(in the rows, 128 means zero)
Each path below is one point turned by a fixed rotation once a step. After each direction that follows a path, write how fast that rotation turns it, in degrees per step (0 if it stays still).
Each turn is a multiple of 5 degrees from 10 to 175, or 0.
Each row of a path follows its step; steps can be skipped.
Path 1:
step 0: [130 130 126 130 138 126 119 123 125 131 116 134 127 130 123 127 132 127
 122 127 138 127 129 131 134 123 131 124 119 131 128 126 126 134 134 121]
step 1: [130 129 127 134 131 127 131 134 127 131 126 136 136 127 138 122 130 124
 130 129 141 126 131 128 118 133 125 131 137 127 126 127 135 122 130 126]
step 2: [119 131 132 132 130 120 126 135 130 122 130 128 123 125 136 130 123 130
 133 126 127 136 130 136 136 124 125 126 121 125 121 131 133 128 128 118]
step 4: [126 129 133 127 136 127 138 124 123 137 127 128 123 116 122 131 132 119
 135 127 126 129 124 125 127 118 129 135 120 128 128 124 129 127 130 127]
step 5: [121 128 125 122 124 133 135 128 129 130 125 120 137 135 128 137 134 128
 130 134 136 130 126 120 124 131 123 120 123 127 127 133 131 125 122 126]
step 7: [128 130 133 127 120 130 131 127 127 130 124 120 131 135 125 124 130 135
 133 130 122 123 134 132 133 134 133 128 124 129 126 124 130 115 136 137]
step 9: [130 122 133 129 125 134 124 123 125 125 117 128 133 124 121 128 132 127
 120 125 135 120 128 134 124 129 128 120 130 133 127 132 133 128 135 120]
step 12: [130 131 125 124 128 122 117 125 123 133 136 126 124 125 133 129 139 124
 126 129 127 121 121 133 127 131 123 137 126 122 126 124 130 135 131 133]
step 13: [128 123 135 130 127 131 133 122 134 127 126 129 133 119 122 134 134 123
 131 125 127 135 124 124 122 119 129 126 129 116 125 122 135 126 127 131]
Speeds:
[129 128 128 130 125 128 127 128 129 129 126 130 127 128 126 124 125 129
 126 129 133 126 128 130 131 129 130 126 129 129 127 128 124 125 128 128]
40
[126 126 131 129 129 127 125 127 125 126 128 129 130 131 127 126 129 126
 125 132 127 128 128 127 128 128 128 129 127 128 129 131 125 132 127 127]
125
Path 2:
step 1: [125 127 125 128 136 126 126 123 131 125 130 120 135 129 134 135 134 122
 136 125 139 125 117 127 127 116 132 127 120 128 126 125 134 132 121 137]
step 2: [127 128 121 124 132 127 125 129 135 130 128 117 128 130 120 125 125 128
 137 136 131 129 126 138 135 127 138 115 129 135 132 124 123 120 132 129]
step 3: [134 135 131 133 124 126 127 135 141 127 133 130 125 124 115 130 124 130
 138 135 123 122 122 119 130 127 129 126 130 130 127 121 140 130 125 126]
step 5: [122 126 134 129 128 121 139 125 123 123 135 121 136 138 126 123 136 126
 126 137 130 131 118 130 124 120 126 132 127 125 126 124 135 131 119 133]
step 6: [123 120 124 117 121 117 125 120 128 134 130 121 132 131 122 123 120 128
 126 125 135 118 121 134 133 129 130 120 126 128 136 125 127 121 124 126]
step 9: [123 130 133 133 128 122 130 131 123 128 125 124 136 126 134 135 127 133
 128 139 127 133 123 129 120 119 129 127 135 122 131 113 140 129 129 124]
step 11: [125 129 128 129 126 119 129 128 135 120 126 139 124 128 125 126 125 125
 115 130 129 122 118 130 132 134 124 134 133 133 127 118 131 128 122 141]
step 12: [130 125 129 116 134 124 125 126 128 130 122 141 133 140 136 134 120 120
 134 124 134 130 117 129 132 132 133 130 129 128 128 130 128 129 128 124]
step 13: [121 131 131 126 133 123 124 124 132 118 129 126 138 121 132 132 131 123
 136 128 128 131 124 140 128 117 132 129 136 127 130 119 129 136 138 129]
Speeds:
[128 128 126 126 133 127 128 128 130 129 129 127 128 125 129 133 126 130
 130 130 127 128 132 126 128 125 128 128 127 130 129 127 125 128 127 127]
60
[127 128 128 125 128 128 128 130 125 128 129 126 126 128 127 128 132 133
 126 126 130 127 126 129 126 125 130 126 127 128 130 127 127 128 129 130]
85
Path 3:
step 1: [132 130 136 128 137 129 124 121 128 128 123 128 127 131 119 130 115 126
 122 123 132 135 127 123 129 128 123 132 116 124 126 133 126 125 121 136]
step 2: [128 128 133 124 139 136 129 133 121 128 127 119 127 128 131 129 121 125
 136 134 129 118 130 135 135 129 119 136 131 125 133 134 128 122 133 124]
step 3: [133 116 122 120 127 128 131 129 128 132 141 128 129 132 126 130 131 131
 139 121 123 131 130 133 117 126 119 128 124 124 129 129 127 127 127 120]
step 5: [132 122 139 131 130 126 129 124 137 127 132 129 133 119 125 127 133 128
 131 130 121 131 120 125 134 127 136 127 137 125 132 133 129 141 127 134]
step 6: [126 131 130 132 129 124 133 132 137 125 127 124 120 130 117 134 121 121
 128 138 133 125 128 119 123 128 123 123 127 135 128 122 126 138 131 127]
step 9: [129 125 124 129 119 127 125 123 130 126 129 127 131 125 126 130 133 112
 141 121 129 126 126 135 130 129 126 125 128 124 121 125 136 117 125 126]
step 10: [118 132 120 123 129 120 121 125 137 131 134 123 141 128 132 130 122 125
 124 127 121 134 124 130 128 138 130 135 129 133 128 130 134 133 129 126]
step 11: [131 129 131 134 130 138 124 133 128 134 127 132 133 126 121 128 114 124
 129 119 122 128 122 126 127 127 128 132 127 133 128 129 119 136 122 140]
step 14: [129 121 129 133 129 131 135 119 135 121 121 124 134 134 133 137 132 137
 132 124 124 126 125 129 120 121 121 129 128 129 129 129 131 120 123 122]
Speeds:
[128 127 129 126 129 128 129 132 127 127 128 129 123 129 132 127 126 127
 130 129 129 129 130 126 126 129 126 131 129 126 129 126 127 127 127 130]
70
[129 130 125 126 127 130 129 127 132 130 127 129 129 129 132 127 129 128
 132 130 128 130 128 131 128 127 127 127 129 128 125 129 129 128 126 128]
65
[128 129 131 126 131 132 128 131 128 132 129 129 126 130 126 128 126 128
 126 129 130 130 127 129 130 126 127 126 128 128 127 128 129 127 130 126]
70
[132 126 128 127 128 127 130 131 129 124 126 129 128 127 128 130 130 128
 126 131 130 129 126 125 126 126 130 126 132 130 129 127 129 127 128 127]
40
Path 4:
step 1: [121 128 127 132 135 126 126 132 129 122 133 117 129 135 129 121 132 129
 119 123 120 126 130 120 126 123 121 119 133 132 125 134 131 133 132 136]
step 3: [127 131 127 134 129 126 126 128 116 128 133 130 129 112 119 129 131 124
 123 127 134 125 122 130 126 135 134 121 136 134 130 129 128 123 134 131]
step 5: [127 133 130 128 125 127 128 125 135 128 121 132 115 123 133 121 130 134
 122 117 139 121 126 129 125 125 133 124 121 130 125 130 121 133 130 123]
step 7: [124 124 126 123 121 127 119 127 134 117 129 130 128 132 126 140 127 131
 133 124 134 128 115 120 131 130 130 132 130 126 124 117 130 133 131 127]
step 8: [134 131 125 126 121 119 131 129 126 118 122 131 133 134 120 129 135 120
 130 125 132 126 125 139 136 138 124 132 131 130 132 124 133 132 130 135]
step 10: [130 129 133 142 121 134 133 117 126 126 120 130 130 130 124 129 128 133
 134 131 128 122 135 126 134 123 132 133 120 131 128 138 130 124 128 130]
step 11: [123 125 130 131 124 128 129 128 134 129 134 123 131 142 132 127 121 131
 123 135 131 133 140 130 132 126 132 138 124 127 131 130 130 129 124 116]
step 12: [122 120 127 122 120 126 135 119 131 126 136 121 128 130 136 135 127 138
 129 128 126 123 135 132 127 123 121 128 140 131 124 126 129 128 129 130]
step 13: [134 120 126 121 135 127 131 125 125 124 128 125 136 127 121 125 129 131
 131 136 114 127 131 137 123 129 125 131 132 128 132 116 127 122 123 124]
Speeds:
[126 129 132 128 125 130 129 127 131 130 126 126 124 126 129 127 127 129
 127 130 127 127 128 130 128 129 126 130 130 130 128 127 126 127 129 123]
55
Path 5:
step 0: [130 119 133 132 128 127 122 133 131 127 130 125 128 117 123 134 132 130
 123 133 126 124 120 138 131 142 131 135 124 130 126 128 129 121 116 125]
step 2: [133 128 125 133 126 137 134 130 135 128 139 123 129 125 126 137 131 129
 134 128 125 132 119 132 137 132 133 135 118 122 119 123 123 133 131 129]
step 5: [128 124 125 138 134 130 119 134 130 128 127 128 130 125 123 139 132 130
 121 125 128 129 120 127 127 136 129 131 115 131 117 128 128 119 121 129]
step 7: [135 129 122 127 131 126 130 132 127 127 139 119 123 121 137 139 126 129
 131 127 124 127 115 134 133 136 136 132 123 126 125 129 128 134 126 127]
step 8: [131 128 133 123 120 133 126 133 124 131 133 117 124 121 124 128 135 127
 128 134 122 128 117 129 129 144 128 127 120 129 122 123 130 126 128 133]
step 9: [131 130 132 128 121 130 131 135 126 120 126 120 136 119 123 128 133 133
 125 129 117 125 128 131 136 133 140 133 123 124 118 133 125 122 128 122]
step 11: [130 122 126 133 120 129 127 127 128 125 133 119 134 134 125 133 134 131
 132 133 136 132 125 125 134 135 134 137 124 137 117 121 127 127 119 127]
step 13: [121 127 120 128 130 128 127 132 121 134 133 121 128 127 125 134 132 131
 127 132 120 127 120 126 129 140 132 127 116 130 118 127 127 125 132 140]
step 14: [132 137 125 128 129 133 128 138 122 125 122 116 133 121 124 132 133 132
 125 125 128 128 121 129 131 130 134 131 120 132 111 129 129 129 130 122]
Speeds:
[129 131 129 127 127 126 130 130 125 129 126 128 130 127 126 126 128 127
 128 126 129 123 126 127 126 128 127 129 128 126 127 128 125 125 132 129]
70
[129 127 128 127 123 125 125 127 126 128 131 127 126 127 131 129 128 128
 126 129 132 128 128 130 128 129 126 130 130 129 130 125 129 128 129 126]
90
Path 6:
step 0: [114 131 126 125 134 113 122 119 136 130 134 126 125 126 126 126 129 129
 125 134 123 111 119 126 125 133 129 121 127 133 129 136 128 138 125 132]
step 2: [119 114 128 115 122 134 137 119 124 126 129 133 113 129 124 125 123 136
 128 126 118 127 135 121 125 130 127 131 133 126 124 129 129 124 119 129]
step 4: [126 126 139 131 137 120 133 132 120 128 142 137 134 124 126 120 127 129
 130 135 123 133 128 126 126 135 113 130 124 133 116 126 121 129 134 132]
step 5: [131 127 111 133 138 125 125 129 122 126 141 135 111 135 129 123 119 132
 126 123 129 123 128 136 128 128 128 129 120 126 134 125 124 131 123 125]
step 9: [131 130 133 133 127 125 133 127 129 117 133 129 122 127 127 130 119 121
 130 123 117 122 131 120 126 121 129 114 124 147 131 132 123 132 129 134]
step 10: [127 126 126 117 138 117 122 126 120 127 126 123 125 129 119 124 121 118
 123 133 120 128 135 124 123 130 145 124 126 118 127 133 130 132 132 127]
step 12: [127 126 124 128 136 129 125 129 131 139 133 138 120 125 115 131 140 130
 135 125 121 121 132 120 121 135 126 122 133 137 122 135 135 131 122 122]
step 13: [134 120 127 127 135 119 131 123 137 129 133 135 132 125 127 124 116 122
 131 127 122 121 123 128 138 124 129 138 122 126 115 142 126 119 128 124]
step 14: [131 129 129 126 136 134 133 126 118 123 130 130 116 127 139 124 118 134
 121 129 130 135 131 123 125 130 119 117 124 124 114 135 134 131 122 127]
Speeds:
[129 125 127 129 126 131 129 129 124 129 130 130 126 130 129 126 130 130
 127 126 128 128 129 128 128 126 127 129 129 131 133 128 130 128 127 125]
110
[130 124 129 124 126 128 126 129 127 130 125 127 130 130 129 128 126 129
 127 128 130 131 126 128 126 132 130 129 130 130 127 127 130 131 127 130]
90
Path 7:
step 0: [138 122 123 130 130 131 132 132 127 135 122 118 131 120 131 130 130 128
 129 124 130 140 127 136 133 131 124 118 123 133 121 124 136 132 126 132]
step 2: [133 130 121 133 128 134 125 134 130 132 124 118 128 132 141 126 125 120
 122 133 126 130 130 123 120 132 133 129 136 118 133 123 123 123 130 130]
step 4: [130 130 130 121 122 124 131 117 129 131 137 133 130 133 124 130 127 122
 127 129 125 121 132 126 119 125 123 140 141 134 129 124 121 125 130 126]
step 7: [121 117 138 127 121 129 124 134 127 130 133 120 131 129 129 135 126 122
 122 129 127 127 128 129 125 138 134 130 121 140 135 126 121 134 124 126]
step 8: [125 125 126 136 127 131 132 133 117 123 120 126 128 122 129 123 127 128
 126 128 117 124 129 124 141 123 127 123 121 123 131 139 132 127 126 133]
step 10: [134 127 121 133 127 128 118 134 136 131 131 123 131 129 123 124 128 130
 117 131 126 122 118 127 126 117 133 127 131 135 132 128 139 130 134 126]
step 12: [137 129 128 123 140 132 120 131 134 128 126 134 133 131 132 133 125 127
 137 131 139 131 131 133 119 126 124 137 125 134 131 127 124 131 127 123]
step 13: [137 130 117 125 118 129 137 135 121 128 137 122 133 131 125 133 126 129
 135 129 124 136 123 132 132 128 130 127 137 124 124 128 129 135 124 123]
step 14: [115 128 128 129 125 132 134 128 122 131 122 136 130 133 127 124 135 125
 136 127 136 132 126 124 126 133 126 123 127 129 130 124 114 118 122 129]
Speeds:
[130 130 133 128 130 129 127 127 128 128 129 126 128 130 125 131 127 126
 127 130 127 129 125 129 127 129 128 131 129 128 132 129 127 125 129 128]
135
[130 130 125 125 131 126 130 126 132 127 130 127 127 125 126 131 130 130
 128 125 130 129 130 127 128 126 130 129 128 130 129 130 127 128 130 127]
55
[130 126 129 127 129 131 131 125 129 129 126 129 124 131 128 128 127 128
 129 129 130 128 128 129 128 126 127 125 123 126 128 127 127 128 130 129]
125
[128 133 131 128 131 129 127 127 128 127 125 128 131 125 131 126 127 130
 129 127 127 131 129 130 127 128 128 127 128 129 127 128 127 129 130 131]
120
Path 8:
step 1: [137 131 123 127 140 128 125 132 117 128 123 128 134 120 138 123 134 132
 129 123 121 126 126 132 125 123 133 133 129 133 123 128 125 125 131 128]
step 2: [136 126 136 126 132 126 133 133 125 120 132 136 133 131 129 126 123 132
 135 130 123 130 121 130 128 123 125 120 124 123 116 121 122 125 121 130]
step 4: [122 128 129 122 130 128 133 132 128 122 128 119 134 121 133 118 131 130
 126 127 126 130 132 134 136 120 126 126 128 129 128 128 118 127 120 115]
step 6: [131 125 128 122 132 128 126 125 126 125 128 126 130 126 134 137 142 121
 133 131 123 120 132 137 124 128 136 130 124 121 123 123 119 127 128 126]
step 7: [123 126 128 119 137 134 124 124 127 127 137 130 130 133 122 134 129 129
 130 123 128 133 122 128 134 124 127 129 131 131 121 117 118 129 118 123]
step 10: [133 124 123 126 135 128 124 133 121 129 134 131 133 127 130 127 125 138
 132 122 123 125 131 129 125 131 134 128 123 142 116 124 127 120 130 128]
step 12: [123 122 125 124 132 124 124 135 126 122 117 129 133 128 132 129 132 134
 127 121 131 134 129 121 138 123 124 135 125 125 121 119 127 124 122 125]
step 13: [130 128 126 123 130 131 128 136 125 118 126 123 131 118 132 123 122 129
 133 133 122 128 130 130 132 117 124 133 124 134 126 134 118 128 133 121]
step 14: [128 127 131 132 125 131 132 132 136 133 123 137 135 126 135 127 129 124
 135 129 125 127 127 135 134 124 128 122 119 127 123 117 116 124 132 128]
Speeds:
[129 127 130 128 126 126 129 128 130 130 126 126 129 129 128 128 129 131
 127 124 131 129 127 128 128 128 126 124 129 128 125 126 124 130 125 129]
145
[130 129 130 130 129 128 126 127 131 124 129 125 128 128 128 127 124 126
 125 131 128 126 126 131 128 127 129 126 130 126 128 126 128 127 126 126]
155
[127 128 123 130 132 125 128 130 130 129 127 128 129 126 128 131 130 128
 126 130 129 126 129 126 129 129 129 127 129 125 128 129 127 129 126 127]
125
[125 132 130 125 126 128 128 130 129 126 127 128 128 129 126 128 128 129
 126 126 127 128 130 127 131 130 126 131 133 126 128 128 129 128 127 127]
85
